Small tables with named rows and columns. After each table, cells are looked up by row and column.

Pinimu.csv
,Mobav,Fetamu,Fopo,Netapu,Fugeda,Beb,Bovufil,Nul,Mol
Guv,-24,-16,-18,-16,-19,-3,-11,-36,-1
Didiv,-42,-34,-26,-32,-39,1,12,-28,4
Miged,-47,-47,-58,20,18,8,-48,-17,6
Nise,-26,-27,-20,-29,-33,-11,2,-21,-7
Mepa,-31,-35,-35,-8,-11,-3,-17,-13,-1
Gerel,-40,-34,-20,-40,-45,-10,17,-24,-9
Dokom,58,57,54,-46,-37,-76,-39,-69,-75

Mobav of Nise: -26
Fetamu of Nise: -27
Mobav of Guv: -24
Fopo of Guv: -18
Fopo of Nise: -20
Fetamu of Didiv: -34
Mobav of Miged: -47
Fugeda of Mepa: -11
Nul of Dokom: -69
Fetamu of Gerel: -34
Fugeda of Didiv: -39
Mobav of Gerel: -40

Lirifun.tsv
	Pur	Rirumi	Fuli	Visomek	Zomu	Gegogo	Kapibok	Kunutar
Bolebi	154	134	74	102	225	82	154	147
Pari	151	163	52	173	110	61	146	157
Rak	153	139	79	90	221	84	152	147
Dimut	154	142	165	66	209	158	146	144
Dal	151	164	56	189	97	66	146	158
Bibazal	151	160	95	227	73	106	146	157
Fas	151	162	52	181	107	62	147	157
Gekid	150	171	144	228	33	147	140	159
Gatud	151	163	172	228	45	174	141	156
Nim	150	168	125	232	41	131	142	159
Vematu	154	134	220	168	149	219	148	146

Dimut, Kunutar => 144
Pari, Pur => 151
Gatud, Rirumi => 163
Bolebi, Rirumi => 134
Bibazal, Kapibok => 146
Bolebi, Visomek => 102
Bolebi, Kunutar => 147
Bolebi, Fuli => 74
Dimut, Zomu => 209
Rak, Pur => 153

Table Mot
|  | Fuzi | Fab | Ged | Fugodum | Tipu |
|---|---|---|---|---|---|
| Bof | 8.83 | 8.88 | 8.02 | 4.56 | 3.69 |
| Pazul | 6.11 | 2.01 | 7.46 | 8.19 | 7.14 |
| Taza | 3.59 | 4.24 | 9.24 | 5.55 | 5.30 |

What is the Tipu of Pazul in Mot?
7.14
What is the Fugodum of Pazul in Mot?
8.19
What is the Ged of Taza in Mot?
9.24
What is the Fugodum of Taza in Mot?
5.55
What is the Tipu of Bof in Mot?
3.69
What is the Fab of Taza in Mot?
4.24
What is the Ged of Bof in Mot?
8.02
What is the Fab of Pazul in Mot?
2.01
What is the Fuzi of Pazul in Mot?
6.11
What is the Fuzi of Taza in Mot?
3.59
What is the Fugodum of Bof in Mot?
4.56
What is the Fuzi of Bof in Mot?
8.83
What is the Tipu of Taza in Mot?
5.30
What is the Ged of Pazul in Mot?
7.46
What is the Fab of Bof in Mot?
8.88
Which row has the largest Fab? Bof

Nug:
columns: Zom, Lasofe, Vimen, Zanogur, Mori
Rimabat: [112, 119, 83, 98, 113]
Pivisi: [68, 107, 102, 77, 123]
Zin: [88, 132, 73, 139, 101]
Ped: [56, 158, 131, 96, 78]
Tomino: [52, 120, 143, 125, 112]
Tef: [90, 131, 79, 155, 103]
Silit: [72, 163, 206, 138, 74]
Buso: [118, 148, 48, 99, 88]
Nife: [43, 122, 135, 99, 110]
Fav: [65, 140, 193, 153, 94]
Gipefus: [77, 144, 89, 31, 91]
Dorum: [30, 130, 105, 53, 103]
Reloral: [104, 130, 84, 203, 103]

What is the Vimen of Tef in Nug?
79
What is the Mori of Silit in Nug?
74
What is the Mori of Zin in Nug?
101
What is the Mori of Dorum in Nug?
103
What is the Lasofe of Silit in Nug?
163
What is the Zom of Gipefus in Nug?
77
What is the Vimen of Dorum in Nug?
105
What is the Mori of Reloral in Nug?
103
What is the Vimen of Zin in Nug?
73
What is the Zanogur of Buso in Nug?
99
What is the Vimen of Nife in Nug?
135
What is the Vimen of Tomino in Nug?
143
What is the Mori of Gipefus in Nug?
91
What is the Zom of Tomino in Nug?
52
What is the Lasofe of Rimabat in Nug?
119
What is the Lasofe of Reloral in Nug?
130
Row with the largest Mori: Pivisi

Table Mogi
	Zad	Gugovuv	Rided	Bagov	Dibolom	Zini	Pavo	Zerulav
Bokiv	733	332	946	704	576	772	508	469
Kigamug	476	443	728	780	196	793	418	613
Fop	491	569	447	525	643	728	543	653
Ror	510	603	691	687	545	709	536	541
Zikofig	612	630	393	365	728	464	556	541
Kemuf	713	749	526	425	894	312	629	357

What is the Bagov of Kemuf in Mogi? 425
What is the Pavo of Kemuf in Mogi? 629
What is the Zad of Fop in Mogi? 491
What is the Gugovuv of Ror in Mogi? 603
What is the Zerulav of Zikofig in Mogi? 541
What is the Gugovuv of Fop in Mogi? 569
What is the Gugovuv of Bokiv in Mogi? 332
What is the Gugovuv of Kigamug in Mogi? 443
What is the Bagov of Ror in Mogi? 687
What is the Zini of Kemuf in Mogi? 312
What is the Zad of Ror in Mogi? 510
What is the Dibolom of Ror in Mogi? 545
What is the Dibolom of Fop in Mogi? 643
What is the Gugovuv of Kemuf in Mogi? 749

Sopu:
columns: Kib, Mefu, Pev, Ribafik
Nufip: [7.31, -7.32, -6.60, -2.17]
Ner: [5.67, -6.82, -5.81, 0.53]
Lonu: [3.97, -6.59, -5.02, 2.72]
Litege: [8.18, -7.74, -7.28, -4.03]
Kevo: [4.83, -6.77, -5.40, 1.57]
Zuf: [9.31, -7.85, -7.97, -5.85]

Ner, Kib => 5.67
Litege, Ribafik => -4.03
Kevo, Mefu => -6.77
Lonu, Kib => 3.97
Litege, Pev => -7.28
Nufip, Mefu => -7.32
Nufip, Pev => -6.60
Kevo, Ribafik => 1.57
Zuf, Ribafik => -5.85
Ner, Mefu => -6.82
Ner, Ribafik => 0.53
Nufip, Kib => 7.31
Kevo, Pev => -5.40
Ner, Pev => -5.81
Lonu, Mefu => -6.59
Lonu, Pev => -5.02
Litege, Mefu => -7.74
Kevo, Kib => 4.83
Litege, Kib => 8.18

Fak =
fields: Dor, Ruk, Relodo, Zusi
Zutone: [106, 180, 136, 149]
Toge: [221, 78, 150, 98]
Vekuri: [164, 118, 162, 149]
Nomuv: [106, 82, 105, 135]
Pir: [173, 109, 177, 92]
Zana: [52, 104, 74, 65]
Ror: [42, 146, 64, 154]
Zoku: [110, 86, 164, 95]
Gid: [111, 112, 98, 82]
Laz: [118, 118, 170, 103]
Fana: [147, 98, 86, 130]

What is the Relodo of Ror in Fak? 64
What is the Relodo of Pir in Fak? 177
What is the Zusi of Zana in Fak? 65
What is the Relodo of Fana in Fak? 86
What is the Ruk of Zoku in Fak? 86
What is the Dor of Laz in Fak? 118

Fud =
|  | Nim | Binen | Fetefo | Dap | Vitav | Suz |
|---|---|---|---|---|---|---|
| Nefi | 1.2 | 2.0 | 10.0 | 1.0 | 0.8 | 1.1 |
| Tupuzur | 1.2 | 0.7 | 1.4 | 0.7 | 1.2 | 1.7 |
| Kupif | 1.0 | 1.7 | 1.7 | 1.5 | 2.0 | 1.8 |
| Dele | 1.2 | 1.5 | 1.9 | 1.4 | 1.0 | 1.0 |
| Morob | 1.6 | 0.7 | 1.3 | 1.3 | 1.5 | 1.2 |

What is the Suz of Dele in Fud?
1.0
What is the Nim of Morob in Fud?
1.6
What is the Dap of Kupif in Fud?
1.5
What is the Vitav of Kupif in Fud?
2.0
What is the Fetefo of Dele in Fud?
1.9
What is the Suz of Tupuzur in Fud?
1.7
What is the Binen of Tupuzur in Fud?
0.7
What is the Nim of Kupif in Fud?
1.0
What is the Dap of Tupuzur in Fud?
0.7
What is the Fetefo of Morob in Fud?
1.3
What is the Vitav of Nefi in Fud?
0.8
Row with the largest Vitav: Kupif

Table Kadodad
	Zodelo	Dukivik	Non	Kul	Nikipe	Kuzod	Vagadi	Faf	Gota
Mik	-21.06	19.73	7.68	-20.66	-12.28	6.25	-7.90	-6.48	4.76
Likadu	-0.47	-26.39	-0.73	-4.82	-45.86	18.48	18.56	-1.08	-75.25
Det	0.71	53.64	-30.06	-32.11	48.17	22.58	-1.83	-14.36	36.01
Sim	7.72	-26.11	53.64	74.57	-27.03	11.47	-14.74	-21.01	-23.44
Povule	-6.53	48.40	-57.16	-44.77	42.58	8.90	-3.50	-13.94	53.48
Kevotis	2.18	36.59	-18.46	-5.50	18.73	-17.38	-1.68	-11.31	12.21
Zuvak	26.11	-20.61	20.69	42.09	-19.06	-10.15	12.77	9.27	6.78

Det, Kuzod -> 22.58
Zuvak, Kul -> 42.09
Kevotis, Non -> -18.46
Mik, Kul -> -20.66
Sim, Dukivik -> -26.11
Povule, Vagadi -> -3.50
Mik, Gota -> 4.76
Povule, Zodelo -> -6.53
Mik, Non -> 7.68
Povule, Non -> -57.16
Det, Gota -> 36.01
Mik, Dukivik -> 19.73
Kevotis, Kuzod -> -17.38
Likadu, Kul -> -4.82
Sim, Kuzod -> 11.47

Gem =
,Gigo,Biv
Vivun,62,85
Nuzuto,70,0
Tomip,61,28
Rokizol,53,39
Bopa,48,90
Rozup,23,29
Vumurud,-14,42
Pon,-59,34
Metu,66,38
Toronev,45,40

Tomip, Gigo -> 61
Toronev, Gigo -> 45
Vivun, Gigo -> 62
Rozup, Gigo -> 23
Metu, Gigo -> 66
Pon, Biv -> 34
Tomip, Biv -> 28
Rokizol, Biv -> 39
Toronev, Biv -> 40
Bopa, Biv -> 90
Nuzuto, Gigo -> 70
Row with the largest Gigo: Nuzuto

Table Paseb
         Gagagub  Zikivi  Tiz  Linuvur
Lel          113     114  123      115
Posakef       98     104  137      118
Kupetip      108     117  123      104
Fon          117     117  119      110
Fesazin      101     181   77       93
Sune         222      61   57      213
Mifu         119     117  112      114
Fupo         118     121  120      115
Paf          133     174   59      103

Posakef, Tiz => 137
Fon, Tiz => 119
Fupo, Tiz => 120
Fesazin, Gagagub => 101
Fupo, Gagagub => 118
Lel, Linuvur => 115
Kupetip, Gagagub => 108
Posakef, Linuvur => 118
Paf, Tiz => 59
Lel, Gagagub => 113
Posakef, Gagagub => 98
Mifu, Zikivi => 117
Fon, Linuvur => 110
Fon, Zikivi => 117
Fon, Gagagub => 117
Mifu, Tiz => 112
Posakef, Zikivi => 104
Kupetip, Tiz => 123
Sune, Linuvur => 213
Fupo, Zikivi => 121

